A state moves one step at a time under one of 4 hidden systems, and each row is a state written as 32 numbers. Each run below is a few steps of one system.
V, run 1 (5 x 32):
[[-15 -25 -36 -25 -28  11 -12  35 -21 -22 -22 -20 -25 -29  14 -23  -8 -11
   28  -3  71  22 -22  32   5 -22 -18  64 -47 -20  25 -39]
 [ -9 -11 -23 -29 -13  11  -7  23 -23 -25 -26 -24 -28 -25  15 -24 -18  -8
   28  -5  72  24 -23  48   7 -13 -17  72 -49 -14  20 -43]
 [  3   6  -8 -33   5  10  -2  16 -22 -27 -30 -27 -32 -21  16 -23 -24  -6
   34 -10  68  33 -19  59  12 -11 -13  76 -48  -8  15 -44]
 [ 17  23   6 -29  15   1   1  10 -21 -27 -32 -30 -36 -18  19 -21 -29  -9
   33 -12  58  38 -17  60  18  -5 -11  74 -48  -1   9 -48]
 [ 36  40  19 -26  26  -9   3   6 -23 -28 -28 -28 -41 -21  23 -23 -33 -12
   41 -16  50  43 -11  56  22  -7   0  69 -47   4   3 -50]]
M, run 2, 5 rows:
[[ 30  30  62  40  20  -9   3  18   2 -22 -43  -4 -54 -42  37 -18   6 -54
   46  -8 -31 -17  58  19  29   7  33   5 -23  59 -16 -39]
 [ 41  28  35  32   2 -14  -9  34 -13 -24 -36 -11 -61 -59  41 -29   5 -64
   60 -14 -12  -6  51  11  28 -15  28  15 -31  44  -6 -40]
 [ 50  19   9  21 -13 -17 -21  47 -24 -21 -22 -15 -63 -63  39 -34   0 -66
   68 -22   9   5  33  -4  28 -35  19  19 -38  23   0 -36]
 [ 54  12 -18   8 -27 -19 -27  53 -25 -13   1 -21 -52 -61  31 -25  -5 -50
   69 -26  32  13  10 -25  24 -54  11  23 -42   0  10 -26]
 [ 56  -1 -45  -5 -32 -14 -28  51 -23  -2  19 -23 -30 -44  10 -15  -8 -34
   52 -27  42  21 -13 -44  18 -67   0  16 -33 -21  17  -3]]
K, run 3, 5 rows:
[[-11 -36   2  33 -46 -22 -44  51 -24 -17  -1   0 -17 -16  19 -24  33 -41
   34  14  -1  34   8 -85 -28 -63  18 -21 -29  -1  28  11]
 [ 10 -17   2  31 -40 -30 -44  50 -23 -14   7  -4 -24 -22  23 -24  25 -44
   44   5   0  29  11 -89 -18 -65  20 -19 -27   1  24  10]
 [ 36   0  -1  24 -31 -33 -43  53 -23 -11  14  -6 -29 -31  26 -17  13 -44
   51  -9   3  31  11 -84  -6 -64  21 -19 -27   1  15   3]
 [ 56  20   2  22 -19 -33 -34  47 -21  -9  15 -10 -34 -39  25 -15   1 -47
   57 -20   8  26  10 -76   7 -63  23 -11 -26   5   9  -2]
 [ 74  36   6  18  -9 -35 -27  38 -17  -7  14 -13 -38 -38  26 -12 -10 -48
   63 -29   9  23  12 -58  16 -56  26  -5 -25   7   3  -9]]
T, run 4, 5 rows:
[[ 12  -7  34  54 -14 -15 -28  39   7 -11  -2  15 -34 -29  27 -12  31 -55
   35   0 -42 -16  49 -60   2 -29  39 -34  -8  40   1   6]
 [  2 -21  23  58 -21  -8 -29  45   7 -10  -5  18 -29 -30  26  -8  36 -55
   23   8 -47 -31  55 -53   5 -28  37 -35  -3  46   3   8]
 [ -4 -36  12  60 -26   3 -28  44  12  -8  -5  22 -28 -39  21  -8  43 -54
   18   8 -48 -47  56 -42   9 -21  33 -33   1  44   1   9]
 [-12 -46   1  58 -32  12 -27  51  16  -5  -2  26 -27 -44  16  -8  43 -56
   11   7 -47 -57  58 -34  11 -17  26 -31   5  39  -2   7]
 [-12 -52 -19  54 -36  18 -23  52  19  -1   0  31 -22 -51  10  -3  40 -51
    9   0 -38 -67  59 -24  18 -12  22 -28   8  35  -3   7]]

Which system made each of these runs?
run 5:
[[-43 -17   0 -28 -12   9  -3   8 -20 -32 -42 -24 -16   1  20 -25  -7   4
   15  11  62  46 -28  47 -16  -4 -13  74 -48 -12  30 -40]
 [-28   4  22 -26   9   6   8   0 -16 -35 -48 -26 -24   0  21 -22 -12   6
   15   8  52  44 -17  65  -5   7 -11  75 -48   0  20 -51]
 [ -6  27  35 -24  28   0  16  -6 -15 -38 -51 -26 -32  -3  23 -21 -23  -1
   22   1  41  41  -7  75   8  16  -5  73 -42  11   6 -53]
 [ 18  47  47 -16  42  -5  16  -7 -16 -33 -47 -22 -39 -10  25 -19 -29 -10
   32  -7  31  34   9  67  16  16   1  66 -38  27  -4 -54]]
 -> V
run 6:
[[ -2  -2  -2 -12  18  13  10 -26  26  30  42  15  64  68 -42  43   4  54
  -47   4 -21 -14 -31 -37 -22   7  -5 -35  40 -13  -9  55]
 [-25 -22 -10 -11  -1   6   1 -18  24  28  42  15  65  74 -38  39  12  48
  -48  12 -12  -2 -42 -49 -36  -4  -9 -31  32 -23   3  57]
 [-49 -35 -11 -14 -11   7  -8 -15  15  21  32  13  64  74 -29  24  23  49
  -50  22  -5  12 -44 -49 -47 -10  -8 -25  20 -30  13  53]
 [-73 -56  -9 -12 -20  13 -15 -11  11   9  19  11  56  72 -24  11  27  44
  -51  34   0  21 -46 -37 -52 -10  -7 -13   7 -30  25  41]]
 -> T
run 7, 4 rows:
[[-34 -24 -27 -53  -7   4  -8  -6 -18  -3  15 -15  37  56 -33   0  -7  45
  -20  14  55  64 -65   0 -34 -17 -33  34 -19 -53  21  18]
 [-40  -8   1 -52   7   2   3 -18 -17 -13  -2 -22  35  62 -27  -2 -14  50
  -20  18  52  74 -58  21 -36  -3 -23  42 -25 -43  16   3]
 [-34  13  30 -45  24  -1  10 -30 -17 -17 -18 -25  27  63 -18  -6 -15  44
  -15  15  44  73 -47  35 -30  10 -15  46 -25 -28  12 -10]
 [-21  35  57 -37  43  -9  17 -43 -13 -17 -25 -26  15  61  -4  -7 -19  39
   -7  13  27  70 -38  48 -22  17  -7  45 -23 -13   4 -22]]
 -> V
run 8, 4 rows:
[[-53 -52   0  36 -35  21  -9  36  -7 -29 -53   5 -45 -51  34 -33  34 -44
   20  21   5 -35  44  29   4   7   8  21 -32  33  13 -45]
 [-50 -53 -10  22 -46   8 -19  41 -19 -30 -49  -5 -40 -40  38 -38  32 -42
   30  19  24  -2  17   5  -8 -16   3  27 -48  14  29 -41]
 [-47 -50 -18   6 -52  -1 -29  40 -27 -30 -35 -17 -30 -22  33 -34  25 -28
   25  20  44  30  -8 -19 -24 -37   0  32 -55  -8  38 -24]
 [-41 -47 -22  -7 -48  -9 -30  35 -33 -25 -14 -20  -6   2  16 -31  18  -9
   23  20  51  56 -32 -42 -35 -55  -6  32 -47 -27  45  -7]]
 -> M
